Each named turn below is shown by a few rows before and after it. Which turns, in which order, take the first row of each later pair to the second? The first pair is answered.
j_947:
[ 1 -6  2 14  7 12 -4 16] => [20  1  8 14 -3  8  6  1]
[-12  -9  -4   4   3  21 -17  14] => [ 21   4  10   2 -19  11   2 -16]
[-11   2 -18  -3  -1 -14  -7   4] => [  1  10 -10  -5 -15  -3 -19   4]
j_619:
[ -6  -8   2   3 -16  -4  11 -17] => [-11   0  13   3 -18  -7  -7  -3]
[28 16 14 22 -8 18  0 12] => [33 11  8 21 -3 19  9  7]
[ -5   3   8  -5 -11  -6  -4  -5] => [-2  5 10 -8 -1 -8 -4  3]
[ 6  8 13  4  1  9  0  5] => [11  5  8  4  7 10  9  2]
j_262:
[21 10  1 10 20  5  2 17] => [  7   8   3 -27  -5  -6 -16   7]
[-23  -3  -9  13   9   0  -4   6] => [-23   1  -5   2  -6 -13  -4 -12]
[ 23   9  10 -13   0  -3   0   2] => [ 23   4   7 -10   7   4   1  10]
[ -4  -6  -9   6  -8   0   6 -16] => [ -8 -12 -11   8   6  11   2  -2]
j_975:
[ -1  -3   5  -5 -16   4   4 -16] => [ -7   2  10   3 -19   3  -5 -11]
[-13 -19 -19   4   6  20   4   1] => [-17 -18 -18   3   2  24  -1   0]
[ 14   8  13 -15 -23  -5  -2 -13] => [  8  16  17  -6 -23 -10  -9  -6]
[  0   2  -4   4  -6 -16   4 -19] => [ -1   1  -3   1  -7 -13   1 -18]
j_860:
[-12  -9  -5   4  11  11  -2  10] => [ -8 -11  -7  -8  14   4   7   6]
[-6  6 13  3 -6  1 -5  4] => [-10   0   8   0  -9   8  -8   5]
[ 5  8  9  2 -4 -4  4  2] => [ 2  8  9  7 -3  7  0  2]
[ -2   7  12  -5  -5 -14  -9  -6] => [ -5   7  14   1  -6  -7 -14  -4]
Then:
(2 to 3 turns a pair)
[  9   3   3 -14  -9  -6   3 -10] => [ 6 -4 -1  1 11 11 -2 12]	j_860 then j_262 then j_860
[ 12   7  -4  20   4 -11  12  -5] => [-20  -5 -10   4   8 -15  -5   3]	j_262 then j_262 then j_947
[ -9  -7 -11  10 -10  14  -7   3] => [  8  -7 -10  -8   8   6  -3  18]	j_619 then j_619 then j_860
[  6 -32 -15  -1  13  34   8   3] => [ 13 -27 -12 -24  18  25   3  13]	j_860 then j_947
[  2  -4 -10  -9  16 -20  23  -2] => [ 14  12   7 -12  -4 -25  14  -9]	j_947 then j_860 then j_262
[-23  -9  -7  -4   2  -3  -6  -1] => [  2  14  15  -1 -10  -8 -16   4]	j_619 then j_947 then j_975
[  0   4   9  15   3  18 -18  38] => [-25  -9 -12  21  24 -11  16  21]	j_262 then j_947 then j_262
[ 6  4  2 19 -1 -3  3 -3] => [ -2   2   5  13 -13   0  -7  -8]	j_262 then j_262 then j_860
[  6   6   8 -23 -10 -13  -3  -7] => [ 4  2  2 15 12 15 -6 18]	j_860 then j_262 then j_860
[ -6   6   6   4  -4   6 -20  13] => [ -2   7   4  15   0   8 -11  13]	j_262 then j_262
[  7  15  13   4  -9 -21  14 -15] => [ -9   0  -3  21  12 -13  22  -4]	j_860 then j_947 then j_975
[-18  -5 -15   0  23 -15   9   0] => [-17  -3 -14  -7   4 -19   8 -19]	j_975 then j_619 then j_860
[  7  -3  -4   3   7 -12  18 -10] => [ 11  -1   1  10   2  -3  19 -12]	j_860 then j_975
[ 46   2  -6 -19  15  -1  25  -4] => [-21 -15 -27  21  34   9  14  14]	j_860 then j_619 then j_947
[-9 -7 -8 -5  0  6 -2 -4] => [ 0  1 -4  2 15  0  6  4]	j_860 then j_860 then j_262
[  9   2   4 -32   1 -23   2  -3] => [ 11 -15 -13   4  22   6  24   2]	j_262 then j_947 then j_619
[22 14  8 16 -4 -9  6 -7] => [23 -4 -4 -7 19  0  6 11]	j_262 then j_619 then j_860
[ 15 -17  -6 -14 -22   8  12 -22] => [ -9 -11   2  -2 -18  22 -29  12]	j_947 then j_947 then j_975
[ -7   3   4   8 -12  -4  12 -16] => [-19  -6   1  -5 -11  10  -6  -2]	j_619 then j_860 then j_860
[-17 -17  -9  -7   4  -9  -6   7] => [ 12   4  11   0 -20  -1 -14  -5]	j_262 then j_947 then j_947
